Turns in one plane each, and the order they were made in; the first pair answered
ranup (before |-> after):
[ -5.0   7.7   8.7  -0.6   2.4  18.8  17.8  -5.7   5.7  -9.8  -1.9   2.1
  14.9  -3.8  -4.7 -16.6] |-> [-6.3 12.3 15.3  5.9 10.4  9.3 20.8 10.0 -5.0  7.3  8.8  0.9 14.2  0.9
 -6.2 -1.1]
[ 12.8  -5.3  -8.6  16.1  -4.7  -7.7   2.8  -0.2  19.6 -13.7  -3.3  -1.6
  -9.2  -7.0   4.2   3.6] |-> [ 11.6  -2.6   2.6  19.3  -6.0 -11.9   9.3   1.1  23.8  -6.7  -3.6  -4.5
  -9.6  -5.4   0.1   2.5]
[  3.4   0.0 -11.4  15.8  -1.5  -7.0   4.7   2.9  -2.0  -4.6   3.6   3.6
  -5.7  20.0  10.2  13.6] |-> [  3.7  -4.4 -14.9  12.2  -6.5  -0.4   4.2  -7.8   5.7 -16.0  -3.7   3.0
  -3.9  17.2  10.6   4.1]
[-22.4   2.6  -5.5  -8.4  13.6  10.0 -18.7  -8.0   4.7 -10.1  12.3  -1.1
  -2.7 -11.3  -1.4   8.1] |-> [-24.4   3.2   7.6  -8.5   8.2  11.9  -9.6 -15.0  13.0  -9.6   4.6  -5.0
  -2.3 -12.1  -5.9  -0.7]
batur (before |-> after):
[ 1.9  7.9 -0.1  2.3 10.0 11.0 -2.8 10.7  4.5  1.8  2.2 10.9 -6.6  6.2
  7.5 -1.8] |-> [-2.5 -2.3 -7.6  2.0 12.9  9.7 -3.9  1.5 10.9 -0.4 -2.5  7.6 -8.7  3.9
  1.2 -8.3]
[  1.2 -14.9  -5.5   2.2   2.6  -0.6  -4.8  -9.8  -2.7   6.1 -12.2  -0.6
  -3.8  -5.2  -8.4  -1.6] |-> [  3.5  -1.5  13.6   2.3  -2.4   0.6  -0.5   0.9 -12.1  15.4  -6.7   4.1
   0.8  -1.6  -1.0   6.6]
[  8.7   4.7   2.1   6.0 -18.4 -14.8  26.9   7.7  14.1  -8.4 -15.0  -1.7
  -2.2   2.0  -9.1  -2.8] |-> [  9.4   3.7   4.2   5.6 -20.4 -15.4  26.6   9.0  13.4  -8.7 -12.7  -0.2
  -2.1   1.2  -8.8  -1.8]
[ 13.0   4.9  20.9   6.1  -4.3 -15.8   4.6   6.8  -5.5   8.8   9.7  -0.5
  11.7  17.0   6.3   9.4] |-> [ 14.9 -11.9 -18.4   8.9  -1.4 -17.4  -6.1  -1.5   3.6 -16.7   3.0   0.8
   5.0  16.3   3.8   0.9]
sezi (before |-> after):
[-4.6 -2.7 11.9  0.9  9.0 -2.1 -1.4 -5.7 -0.9 18.2 -2.2 -3.7 -1.2 -3.6
 -7.5  1.5] |-> [ -3.5  -3.4  10.9   5.3   6.8  -7.0   3.7  -3.4   2.2  16.5  -2.9  -2.7
  -4.5   0.6 -10.3   1.8]
[ 5.5  3.3  0.6 -4.0  3.7  4.9 -0.1  5.6 -4.2 -5.1  3.1  3.0 -1.8  2.7
  3.0  1.4] |-> [ 4.4  3.3  2.2 -4.8  4.5  5.5 -1.8  3.2 -3.2 -4.3  2.3  1.5 -2.2  1.6
  3.0  1.6]
[ -5.9 -19.5  -5.4 -10.5  -4.6   1.0 -30.9  -8.5   0.6 -27.3  -6.0   8.1
   3.5   2.7   8.0  -1.7] |-> [ -9.0 -17.1   4.2 -16.0  -4.4   5.7 -29.2 -13.3   1.7 -22.1  -7.2   6.4
   6.7  -0.6   8.2  -4.9]
[  2.4  -8.6 -10.9  13.2   7.8 -10.0   3.8  13.5  -1.1   0.5   0.0  -1.5
  -4.1  -0.4  -8.3  13.0] |-> [  1.3 -10.0 -14.9   8.1  12.2  -4.9  -4.8  11.1  -7.4   2.6   4.0  -0.8
  -2.9  -5.4  -3.1  15.2]
Then:
Between the rows of a pair lie 2 to 3 turns.
[  5.4  18.1   0.7  -9.2 -12.2  13.2 -13.8   6.5 -18.8 -17.1   8.4   9.6
   8.9   4.2  28.4  -3.8] |-> [-17.1  -0.3  26.2  -3.4  -4.5  -1.5  14.8 -18.4  12.3   8.6  -8.9 -17.2
   2.0  -0.6  -9.3 -20.4] : batur then ranup
[ -6.5   9.6  18.4   7.9   2.2 -17.5  21.7  11.4  -1.6  21.5   5.1  -3.0
   6.5  12.9 -10.0  10.0] |-> [  1.1  -6.2 -33.8  -5.6  -3.3   5.3 -11.3 -10.8   3.6 -24.9  -5.1   8.0
   7.9   3.7   5.8 -10.3] : ranup then ranup
[  4.9 -14.9 -19.3  -6.0  -5.3   7.2   1.9  -6.2  14.6 -11.8 -16.3  -1.8
 -15.7   2.6 -11.0 -16.0] |-> [ 17.5   9.0  -2.4   3.8 -15.1  -3.9  14.3  22.9   3.6  -8.4  -5.4   6.4
 -15.5  16.4  -0.4   1.3] : batur then sezi then batur
[ -5.5  -4.0   1.7   1.4  25.9 -11.4 -10.4  -1.5 -19.2  -4.0  11.4   7.2
  -2.1   8.8  10.7   9.6] |-> [-11.7  -7.5  11.5  -1.6  27.0 -11.8  -5.5  -7.4 -14.4   5.0   7.0   1.9
  -1.5   6.0   3.7   5.8] : batur then batur
[ -0.4   7.6  28.5  18.5  -5.1 -22.4  26.8  15.2   5.7  17.2  -2.7  -3.4
  -1.4  10.3  -7.4  11.0] |-> [ 13.7   1.3 -29.4  15.5  -1.4 -11.9 -10.8  22.2  -8.6 -15.5   6.0  12.1
  -3.0   9.4  13.5  17.4] : batur then sezi
[-0.3 -9.1 -0.4  3.6 -1.6 -7.8  9.8 -7.9  7.7 -2.1 -0.9 -7.8 -2.6  0.0
 -5.8 -1.2] |-> [  8.3  -2.4  -8.2   5.4  -5.8  -6.9   5.8   3.6  -0.4 -12.3   3.2   1.8
  -2.1   3.7   4.1   4.5] : batur then batur
[ 20.3  -4.9 -15.6  -8.6  -1.0   1.4  -4.7  -6.2   9.3 -21.1   3.3   0.3
   8.1   3.7  -8.8 -18.3] |-> [ 15.0   0.3  14.9  -8.3  -3.3  -3.4  12.9  -9.3  14.3  -3.9  -0.3  -7.0
   9.3   5.0 -17.2 -19.4] : sezi then ranup
[ -1.0  -3.8 -11.5  -5.0   5.4   8.8 -23.5   6.8 -17.6   9.2  16.8  11.3
  12.5  -1.2  14.1  -0.6] |-> [  1.9   7.2  18.3 -11.4 -13.8  18.5  -5.5  -5.1  -3.2   2.1   3.1  10.8
  17.1  -1.2  14.1 -18.9] : ranup then sezi then batur
[ -5.7 -10.4  -0.7  -6.9   7.2   5.1  -2.2 -26.1  13.4   0.9  -3.1  -4.6
   2.4  -5.2  -2.0 -15.4] |-> [ -1.8  -9.4  -3.8   2.5   3.7  -5.7   9.8 -18.8  20.6  -5.0  -6.0  -6.4
  -3.9   2.1  -7.7 -14.3] : sezi then sezi
[-11.3   3.7  16.1 -25.0  -7.1  21.8 -17.0 -26.0   2.0  -2.6   0.3  -7.8
   7.4 -11.3   6.2 -18.4] |-> [ 11.6  13.3 -20.5   3.9  -6.4  -7.2 -18.5  19.9 -10.0 -22.2  18.5   6.5
  -5.4   8.7  14.2  10.1] : sezi then ranup then batur
[ 10.5  -4.4 -10.4  -3.8  -7.0  -4.0  -1.4  -6.8   7.5 -22.0 -11.3   0.4
  -9.1  -0.4  -9.3  -8.7] |-> [ 12.7  -0.9 -14.6   6.8  -2.5 -15.1   0.0   8.3   2.1 -14.7  -0.6   1.9
 -12.8   4.8  -8.9   4.0] : ranup then sezi then sezi
[-24.6 -10.1 -37.3   5.7  16.4  -6.7 -17.3  -1.0  -8.0  -8.9  -3.5  -7.2
   0.3   8.5 -10.4 -12.4] |-> [ -5.0  16.6 -25.8   6.8  -6.8  -2.3  -8.7  21.9 -15.0 -27.5  -0.5  10.1
   3.9  20.6  10.7  -7.3] : ranup then batur then batur
[  2.6   4.8  -3.0   3.7  12.2  -4.9 -12.9   5.3 -15.7  -0.1  11.9   7.6
   4.3  -1.8   4.4  16.9] |-> [ -7.4  -4.7  -1.1  -6.8  14.9   4.7 -17.9 -14.9  -9.4  -0.1   3.7   2.7
   8.1 -10.6   0.9   3.9] : sezi then batur then sezi
[  4.4   4.2  -5.3   6.8  -3.1  -3.4   4.8   4.4   8.5 -10.0  -2.7  -0.3
  -6.1   0.9  -3.9  -5.1] |-> [ 1.4  6.5 -4.3  7.6  5.3 -6.0 -0.9 12.2 -2.4  3.9  7.1  0.8 -5.7 -0.3
 -3.5  4.9] : batur then ranup then sezi
[ -0.6  11.4  27.0  18.6 -10.7 -16.6  23.7  14.4   8.4  15.0  -9.5  -9.0
  -3.7   8.9 -17.3  -2.7] |-> [ 11.4  -4.6 -38.7   9.1  -7.1   1.7 -21.9   9.2  -4.6 -26.0  -5.5   7.5
  -3.1   1.3   5.9  -6.4] : ranup then ranup
[ -1.9  -1.4 -11.3  -0.8  11.5   6.7 -15.0  -0.3  -7.9   8.8   6.1  -2.2
   1.6  -5.7   1.7   0.6] |-> [ -3.7   1.1   9.9   4.3   1.3   0.0   8.5  -5.3   9.5   9.7  -6.5  -8.4
  -0.8  -1.3 -10.5 -10.6] : ranup then ranup then sezi
[  3.1  -4.8 -24.2   2.2   1.3  -2.0 -12.1   2.1   4.8  -6.6   5.2   7.1
 -15.5   6.6   9.5   2.5] |-> [ -5.6  -4.7  -8.8 -12.4   4.2  12.8 -19.6 -11.5  -1.3   4.7   4.3   5.5
  -6.0  -3.8  12.5  -2.6] : sezi then sezi
[ -4.0  18.2  20.7   1.8   0.5  15.0  -2.5  -5.2 -16.8  17.6   9.0   7.3
   5.9  -1.3   8.1  16.3] |-> [ 2.5 19.8 22.0 17.4 -7.7 -2.5 18.5  3.7 -0.7  9.0  3.8  5.7 -3.2  9.6
 -4.0 17.2] : sezi then sezi then sezi
[-11.3  -5.2  11.3  -6.5   6.3  13.4   4.3  -7.5  11.1   6.2   1.4  18.1
  -3.6  -5.7  10.9   9.2] |-> [-7.9 -3.5  6.4  4.5  8.8  1.6  8.7  6.2  9.2  6.2  6.8 20.3 -8.4  0.7
  8.1 18.3] : sezi then sezi then ranup
[21.5  5.6 -1.9  6.6  2.2 -8.7  9.7 11.6  2.7  4.0 -1.7  6.3  1.8  8.3
 10.4  5.6] |-> [11.0 -2.1 10.9  2.5  8.5 -8.5 16.9 -1.9 10.3 17.2 -6.9 -5.0  2.9  4.0
 -1.0 -1.1] : batur then batur
[  6.5  -7.8  -7.9  13.5  12.7 -22.6 -10.4   3.0   4.4  -9.9   8.5  -4.4
  11.0  11.9   3.9  -7.1] |-> [  4.9   2.4  12.5  11.4  10.2 -22.0  -4.0   8.8  -1.7   0.8  12.4  -3.0
  14.7  12.7   7.1  -1.0] : batur then batur
[ 16.1  10.8   8.9  13.5 -15.5   0.7  11.2   0.8   5.5  -4.8   8.9   4.0
   0.4  -1.5 -17.3   2.2] |-> [ 17.2   3.7 -13.3  14.1 -11.1   0.8   0.4   0.3   5.3 -14.4  10.2   6.4
  -2.1  -2.9 -15.1   1.6] : batur then sezi
[ -4.5  14.6  12.3   2.1  -0.9   4.8  -9.5   6.4 -22.8   2.7   1.6   8.3
  -0.2   2.1  15.0  13.4] |-> [-13.4  -6.3  -5.3  -4.6   0.4  11.7 -14.8 -22.0  -4.7 -11.5 -14.2   1.7
  -0.7  -7.1   5.4  -8.0] : ranup then batur
[ 14.8  12.9  -3.9   2.7  -7.1 -10.4   5.6  17.7 -12.1  -5.5   7.7   1.2
   3.4  10.2  -3.0  15.0] |-> [  1.7  -8.9  -9.7   3.7  -2.6 -14.5  12.5  -4.6  11.5  -6.5  -6.2 -12.3
  -2.5   3.3 -22.7  -2.1] : batur then ranup
[  6.4   3.4   0.0  11.4   1.7 -12.4  15.6  16.6   2.6  10.9   4.3   1.6
 -12.7  13.2  -1.4   5.4] |-> [  9.8  -6.0 -27.8   4.3   1.0  -0.3  -3.2   4.8   1.8 -11.8   0.5   7.3
 -10.7   8.2   8.1  -2.8] : sezi then ranup
[ -6.4  -4.4  26.8  -1.2  18.6  -1.6   4.3  -0.2 -17.5  20.9   1.4  -7.3
  -1.7   1.3 -10.0   8.9] |-> [ -5.6 -24.3 -12.0  -1.1  23.3   0.2  -9.9 -14.2  -5.7  -3.4  -6.5  -7.7
  -8.4  -3.0 -14.6  -2.9] : batur then batur then sezi
[ 2.9  7.7  7.0  9.2 -4.0 -2.9 13.6  0.5 -1.4 -3.6  2.8  0.8 -2.2  9.4
 -1.5  2.3] |-> [  1.5   5.9  -2.7   2.0   2.0   5.6  -4.0  -0.9 -13.1  -1.8  10.5   4.1
   1.2   3.7   7.5   5.4] : ranup then sezi then sezi
[ -2.0   5.6  -6.6  17.4   5.7 -12.7   5.5  16.8   4.6  15.5   6.4 -15.6
 -17.1  14.2  -3.4  15.6] |-> [-14.0  -9.3  -4.4   9.7   9.9  -5.7   5.0  -5.0  14.4  19.9  -2.0 -23.4
 -13.9   5.5 -12.3   2.4] : ranup then batur then sezi
[ -6.1   5.7  24.8  -2.8  -4.1  -4.0  14.6  -8.5  -0.4  18.8  -1.9  -6.3
   2.3  -5.0 -10.9   2.1] |-> [  7.8   4.3  -9.1  15.0  -7.3 -21.4  15.1   9.3   4.1  -4.1  -1.0   0.6
  -6.6   6.4 -10.3   9.5] : sezi then sezi then batur
